(in the rows, 100 means zero)
The rows of X fall into several groups, which share some directions, and each row is roughly a mix of its group's hidden directions.
X (81 x 10):
121, 109, 127, 114, 74, 81, 112, 132, 91, 127
98, 70, 97, 95, 93, 81, 102, 142, 84, 66
114, 148, 105, 124, 105, 76, 104, 105, 128, 103
74, 90, 88, 90, 78, 118, 67, 67, 107, 81
69, 103, 90, 94, 102, 123, 85, 79, 61, 75
111, 127, 96, 88, 104, 152, 74, 105, 91, 103
116, 118, 98, 110, 116, 52, 125, 78, 108, 108
68, 92, 63, 110, 107, 96, 87, 75, 119, 74
101, 161, 105, 107, 95, 93, 92, 87, 88, 116
84, 110, 60, 108, 118, 114, 80, 73, 118, 78
84, 133, 102, 104, 68, 79, 63, 100, 105, 83
97, 118, 132, 114, 79, 134, 74, 79, 109, 113
94, 126, 105, 93, 116, 126, 103, 145, 119, 121
94, 109, 83, 106, 110, 87, 78, 63, 100, 56
107, 54, 92, 90, 99, 92, 87, 67, 96, 71
117, 122, 119, 95, 74, 122, 132, 103, 124, 125
70, 108, 70, 81, 101, 124, 78, 90, 98, 68
124, 60, 90, 99, 134, 81, 118, 102, 104, 80
69, 110, 78, 81, 93, 58, 98, 81, 96, 79
153, 104, 83, 76, 116, 85, 112, 115, 99, 102
110, 134, 96, 115, 133, 81, 118, 134, 94, 104
103, 108, 138, 117, 69, 105, 103, 93, 101, 141
118, 85, 92, 102, 127, 112, 126, 58, 106, 124
86, 89, 81, 66, 86, 135, 103, 125, 124, 109
84, 146, 106, 103, 78, 88, 67, 81, 104, 99
137, 97, 114, 71, 110, 135, 99, 122, 87, 109
130, 75, 85, 91, 131, 77, 122, 109, 99, 76
97, 67, 106, 96, 102, 127, 134, 101, 65, 116
102, 123, 72, 106, 128, 77, 89, 94, 112, 61
87, 139, 102, 107, 71, 95, 72, 69, 106, 108
96, 146, 90, 95, 111, 113, 96, 110, 132, 129
105, 94, 77, 84, 119, 150, 77, 96, 104, 85
107, 124, 119, 105, 103, 153, 84, 104, 90, 116
88, 128, 75, 91, 90, 110, 82, 86, 139, 75
93, 80, 118, 104, 80, 106, 104, 64, 56, 96
87, 125, 74, 93, 91, 104, 76, 94, 145, 83
80, 95, 57, 92, 116, 104, 84, 76, 113, 70
84, 133, 123, 100, 90, 125, 93, 71, 81, 126
94, 59, 120, 93, 89, 116, 106, 105, 64, 126
136, 93, 110, 108, 119, 72, 130, 126, 107, 116
117, 64, 92, 108, 100, 70, 99, 68, 95, 71
106, 98, 122, 72, 105, 150, 87, 110, 81, 103
113, 109, 102, 97, 132, 109, 97, 141, 137, 101
96, 83, 59, 81, 110, 70, 101, 89, 112, 71
80, 138, 98, 98, 79, 87, 87, 62, 80, 110
90, 71, 76, 97, 127, 77, 74, 97, 86, 70
125, 88, 84, 90, 146, 119, 106, 76, 113, 90
121, 87, 125, 113, 108, 81, 123, 127, 90, 136
126, 124, 71, 74, 134, 107, 95, 80, 101, 89
114, 79, 98, 70, 119, 148, 89, 106, 94, 89
93, 137, 83, 100, 91, 75, 86, 57, 105, 107
108, 84, 102, 103, 105, 60, 87, 69, 87, 65
88, 111, 118, 107, 61, 117, 83, 59, 108, 104
126, 95, 91, 109, 117, 59, 101, 118, 137, 101
99, 124, 119, 99, 110, 127, 86, 144, 124, 110
72, 112, 102, 97, 126, 135, 87, 62, 98, 90
88, 110, 64, 100, 69, 67, 101, 71, 93, 100
116, 111, 61, 74, 113, 130, 77, 101, 102, 83
113, 65, 107, 98, 124, 81, 115, 73, 71, 80
107, 132, 119, 107, 97, 112, 129, 129, 98, 134
77, 70, 96, 98, 88, 101, 64, 67, 86, 83
98, 94, 53, 89, 102, 65, 127, 89, 96, 105
90, 132, 120, 100, 103, 140, 100, 100, 103, 136
140, 94, 119, 91, 128, 137, 108, 105, 97, 114
114, 123, 133, 115, 78, 115, 99, 125, 87, 130
122, 70, 113, 96, 105, 59, 133, 108, 103, 106
80, 124, 129, 107, 92, 60, 117, 83, 86, 114
99, 119, 64, 90, 110, 64, 101, 128, 124, 92
100, 138, 99, 107, 88, 97, 95, 119, 146, 120
119, 77, 71, 111, 128, 132, 93, 94, 125, 88
125, 60, 130, 103, 109, 93, 129, 114, 103, 114
115, 74, 97, 102, 122, 99, 123, 53, 83, 107
130, 118, 122, 111, 102, 142, 94, 117, 94, 124
104, 73, 75, 86, 121, 91, 95, 81, 89, 56
97, 127, 72, 92, 107, 72, 92, 133, 131, 94
64, 91, 87, 84, 82, 131, 73, 82, 88, 87
103, 70, 134, 104, 77, 109, 107, 89, 74, 130
111, 59, 125, 99, 124, 111, 116, 117, 76, 84
128, 120, 127, 114, 82, 82, 113, 124, 91, 130
85, 130, 123, 106, 74, 129, 106, 108, 94, 134
100, 114, 65, 83, 129, 62, 117, 114, 106, 98
Here is one row from each group, named. Which group is each of the other rows in?
107, 103, 96, 91, 115, 102, 124, 153, 106, 127 | S
73, 103, 100, 130, 114, 72, 113, 61, 114, 97 | Q
81, 147, 76, 83, 107, 92, 109, 117, 103, 124 | U

104, 130, 139, 106, 116, 120, 68, 106, 119, 98 | U
105, 105, 88, 79, 119, 123, 135, 140, 89, 106 | S
115, 55, 114, 80, 86, 114, 123, 112, 100, 125 | S
95, 65, 97, 97, 96, 50, 124, 101, 107, 90 | Q
50, 110, 103, 77, 97, 93, 89, 74, 83, 83 | Q
88, 120, 71, 88, 99, 79, 103, 148, 115, 98 | U
133, 88, 71, 82, 138, 98, 109, 86, 114, 86 | Q
90, 107, 67, 104, 93, 47, 104, 90, 111, 86 | Q
81, 147, 84, 103, 95, 104, 80, 111, 133, 98 | S
